(in the rows, 128 means zero)
Each path below is one point turned by a fixed rotation once a step. After each direction that follows a path, write how fast that rotation turns it, in deg/step (0 if it stays still).
Each turn is a multiple of 5 degrees from 10 to 175, or 0.
Each row of a path follows its step; steps can be skipped.
path 1
step 0: [137 115 123 128 112 124 125 126 122 135 118 125 123 130 114 140 118 125
 124 129 125 124 124 113 129 121 145 120 130 135 114 124 126 122 133 138
 130 117 129 125 128 138 138 142 129 121]
step 1: [133 123 140 124 125 126 140 123 116 115 133 116 132 134 115 126 126 130
 118 122 139 130 121 114 119 138 136 132 124 137 128 140 124 121 135 123
 121 128 137 128 140 131 109 131 127 131]
step 2: [139 141 129 129 121 117 136 120 124 138 135 127 124 133 131 125 129 151
 130 125 135 131 131 141 124 135 134 133 134 119 143 131 132 133 144 127
 133 121 131 120 123 128 116 114 123 129]
step 3: [131 126 124 137 136 139 131 118 129 142 120 132 124 124 130 119 126 134
 132 126 126 126 123 136 136 137 132 132 129 121 111 113 148 129 142 139
 127 126 132 138 120 116 124 134 118 126]
step 4: [121 130 126 144 137 122 128 124 128 139 129 129 135 127 115 138 131 121
 114 139 116 126 119 115 131 141 138 128 122 121 118 124 126 128 126 128
 122 132 109 122 123 128 121 141 136 132]
step 5: [132 121 134 119 131 124 117 134 118 127 140 137 131 122 125 140 131 125
 138 122 136 126 125 130 135 139 131 135 131 115 129 134 120 109 126 117
 117 139 127 118 124 143 114 130 134 126]
step 6: [138 128 114 120 105 140 141 125 128 125 133 139 128 113 127 128 120 140
 139 130 129 120 127 138 127 126 137 131 128 131 128 123 134 122 134 126
 132 135 132 110 136 133 133 125 138 130]
step 7: [131 129 130 122 128 142 143 120 120 141 123 125 133 125 120 120 120 126
 126 137 141 116 120 128 133 117 141 124 132 138 116 141 137 142 116 134
 121 126 124 127 129 123 123 125 120 125]
step 8: [122 129 136 131 134 119 125 129 127 132 122 129 127 138 130 135 115 136
 115 115 118 129 107 127 129 118 143 126 130 127 128 136 116 138 129 132
 131 123 130 121 119 129 109 132 129 118]
step 9: [124 120 132 132 113 128 130 132 118 136 124 119 112 121 126 131 122 132
 133 116 132 143 127 131 121 148 124 130 128 122 128 131 119 118 140 127
 133 137 133 124 123 120 121 140 118 115]
step 10: [138 129 133 123 115 134 136 111 140 130 130 132 123 136 109 131 121 134
 126 135 136 135 136 129 117 138 132 132 123 124 128 112 130 130 138 131
 114 135 118 124 123 130 133 130 119 139]
step 11: [140 127 123 118 147 124 133 122 117 132 134 135 132 129 127 132 125 141
 128 129 139 128 129 125 135 123 129 130 118 119 113 129 137 133 132 119
 119 109 116 132 130 131 119 140 127 138]
[129 128 124 132 131 132 127 133 130 129 128 127 132 126 129 128 124 125
 125 129 128 128 129 128 127 125 130 126 129 125 130 130 129 127 129 133
 130 125 126 132 124 128 124 131 127 127]	85
[132 131 128 129 129 128 129 130 129 127 129 127 127 131 130 126 126 130
 122 126 127 126 125 123 130 127 125 129 126 123 128 132 127 128 125 123
 122 128 125 130 128 130 127 125 130 126]	110
[132 129 130 129 122 131 128 129 125 127 127 126 127 130 129 129 131 129
 127 131 125 129 125 127 128 124 128 130 132 130 128 133 126 130 127 130
 129 127 135 130 127 126 125 128 128 131]	55
[127 127 134 131 131 129 131 131 128 126 129 127 127 128 126 131 130 131
 128 126 127 126 126 129 127 133 126 124 129 130 130 130 124 123 125 131
 131 125 127 126 130 131 127 130 129 128]	95
